X = array([70, 18, 53, 61, 61, 60, 90])
X[0]: 70
X[6]: 90

a = ((2.8, 0.4, -26.3, 2.5, 12.1, -9.8, 21.7, -25.8, 12.5, 6.3, 9.6, -16.1, 1.4, -3.3, 22.4, 17.6), (-21.1, -22.1, -7.2, -23.6, -20.4, 5.9, -15.8, -8.8, 14.1, 9.4, -18.4, -5.7, -18.5, -20.2, 21.2, 18.6), (-50.7, -50.4, 49.8, -49.8, -46.8, 40.3, -47.8, 49.1, 24.1, 26.4, -44.2, 40.3, -44.1, -52.0, 13.2, 19.4), (-17.4, -19.3, -10.8, -18.3, -16.0, 3.2, -3.6, -12.7, 11.6, 14.5, -18.3, -3.3, -14.7, -20.4, 26.4, 21.2))
a[0, 0]	2.8
a[:, 1]	[0.4, -22.1, -50.4, -19.3]
a[:, 13]	[-3.3, -20.2, -52.0, -20.4]
a[1, -5]	-5.7
a[3, -14]	-10.8
a[-1, -11]	3.2
a[-2, 2]	49.8
a[0, 10]	9.6
a[-2, 7]	49.1
a[1, -1]	18.6
a[-1]	[-17.4, -19.3, -10.8, -18.3, -16.0, 3.2, -3.6, -12.7, 11.6, 14.5, -18.3, -3.3, -14.7, -20.4, 26.4, 21.2]
a[-4, -8]	12.5
a[0, -1]	17.6
a[3, -10]	-3.6
a[3, -16]	-17.4
a[-2, -1]	19.4
a[1, 6]	-15.8
a[:, -11]	[-9.8, 5.9, 40.3, 3.2]
a[:, 0]	[2.8, -21.1, -50.7, -17.4]
a[:, 12]	[1.4, -18.5, -44.1, -14.7]
a[1, -6]	-18.4
a[2, 11]	40.3
a[-1, -2]	26.4
a[1, -9]	-8.8
a[2]	[-50.7, -50.4, 49.8, -49.8, -46.8, 40.3, -47.8, 49.1, 24.1, 26.4, -44.2, 40.3, -44.1, -52.0, 13.2, 19.4]
a[2, -8]	24.1
a[1, 12]	-18.5
a[2, 14]	13.2
a[-2, 13]	-52.0
a[3, 4]	-16.0

grid =
23.0	-8.1	-3.0	-21.5	-32.1	17.4	16.4	-19.6	-4.5	-9.8	-6.5	10.5	13.5
-26.6	12.0	-9.0	36.2	11.4	-17.9	-3.2	-1.3	14.7	18.9	15.7	-1.1	3.6
23.7	-18.1	7.1	2.4	-4.9	5.3	8.7	-9.5	-3.2	-4.4	19.2	11.6	1.3
-28.8	-2.6	17.4	-0.7	18.8	-3.6	-25.2	24.1	15.5	12.7	12.4	-1.3	-17.7
14.4	6.8	-0.6	-48.7	-15.7	-14.0	-30.9	-9.2	2.1	-23.8	-19.8	4.9	7.7
4.1	-3.4	-34.0	-9.4	-16.2	-6.0	22.8	-13.0	-33.3	-16.2	-29.4	3.9	18.7
10.3	22.6	-20.1	1.9	-8.7	4.5	-11.8	5.6	-17.8	-33.4	-41.1	-7.1	1.7
-0.7	8.5	-2.3	-13.4	-1.1	-24.1	-1.8	-14.3	-5.4	-1.5	-21.5	-12.7	2.9
-6.7	-9.9	-14.2	-32.5	-14.8	17.0	-1.5	-4.0	21.8	-7.2	11.6	24.0	18.8
-4.0	9.0	3.9	-16.2	-41.2	18.5	1.1	-7.0	15.1	1.2	-5.3	3.7	18.9
-21.7	7.0	-26.1	-11.8	19.3	-26.1	19.7	-21.8	1.7	14.3	-16.6	-15.7	22.5
grid[0, 0]	23.0
grid[4, 8]	2.1
grid[0, 12]	13.5
grid[2, 10]	19.2
grid[4, 3]	-48.7
grid[:, 4]	[-32.1, 11.4, -4.9, 18.8, -15.7, -16.2, -8.7, -1.1, -14.8, -41.2, 19.3]
grid[2, 7]	-9.5
grid[0]	[23.0, -8.1, -3.0, -21.5, -32.1, 17.4, 16.4, -19.6, -4.5, -9.8, -6.5, 10.5, 13.5]
grid[10]	[-21.7, 7.0, -26.1, -11.8, 19.3, -26.1, 19.7, -21.8, 1.7, 14.3, -16.6, -15.7, 22.5]
grid[:, 8]	[-4.5, 14.7, -3.2, 15.5, 2.1, -33.3, -17.8, -5.4, 21.8, 15.1, 1.7]
grid[9, 6]	1.1
grid[6, 11]	-7.1
grid[:, 12]	[13.5, 3.6, 1.3, -17.7, 7.7, 18.7, 1.7, 2.9, 18.8, 18.9, 22.5]
grid[2, 5]	5.3
grid[9, 7]	-7.0
grid[7]	[-0.7, 8.5, -2.3, -13.4, -1.1, -24.1, -1.8, -14.3, -5.4, -1.5, -21.5, -12.7, 2.9]
grid[10, 5]	-26.1
grid[7, 6]	-1.8
grid[2, 4]	-4.9
grid[7, 10]	-21.5
grid[6]	[10.3, 22.6, -20.1, 1.9, -8.7, 4.5, -11.8, 5.6, -17.8, -33.4, -41.1, -7.1, 1.7]
grid[10, 3]	-11.8
grid[6, 10]	-41.1
grid[0, 2]	-3.0
grid[1, 3]	36.2
grid[9]	[-4.0, 9.0, 3.9, -16.2, -41.2, 18.5, 1.1, -7.0, 15.1, 1.2, -5.3, 3.7, 18.9]
grid[9, 12]	18.9
grid[:, 10]	[-6.5, 15.7, 19.2, 12.4, -19.8, -29.4, -41.1, -21.5, 11.6, -5.3, -16.6]
grid[5, 6]	22.8
grid[7, 12]	2.9
grid[:, 2]	[-3.0, -9.0, 7.1, 17.4, -0.6, -34.0, -20.1, -2.3, -14.2, 3.9, -26.1]
grid[:, 6]	[16.4, -3.2, 8.7, -25.2, -30.9, 22.8, -11.8, -1.8, -1.5, 1.1, 19.7]
grid[:, 1]	[-8.1, 12.0, -18.1, -2.6, 6.8, -3.4, 22.6, 8.5, -9.9, 9.0, 7.0]
grid[3, 5]	-3.6
grid[9, 2]	3.9
grid[2, 0]	23.7
grid[10, 2]	-26.1
grid[2, 9]	-4.4

x =
array([[ 50.5, -51.5,  38.8,  35.8],
       [-43.6,  27.9, -45.9, -37.3],
       [ 50.3, -50.1,  36.8,  29.0],
       [-34.1,  14.5, -42.0, -37.9],
       [ 50.4, -46.8,  47.3,  49.9],
       [ 45.7, -49.1,  24.5,  14.3],
       [ 48.0, -45.0,  34.7,  27.8],
       [ 55.5, -46.2,  51.7,  44.8]])
Indices start at 0.
(0, 0) => 50.5
(3, 3) => -37.9
(0, 1) => -51.5
(0, 2) => 38.8
(2, 1) => -50.1
(2, 3) => 29.0
(7, 1) => -46.2
(1, 3) => -37.3
(3, 2) => -42.0
(7, 3) => 44.8
(1, 0) => -43.6
(6, 2) => 34.7
(3, 0) => -34.1
(1, 2) => -45.9
(5, 2) => 24.5
(4, 0) => 50.4
(6, 0) => 48.0
(4, 2) => 47.3
(0, 3) => 35.8
(5, 3) => 14.3
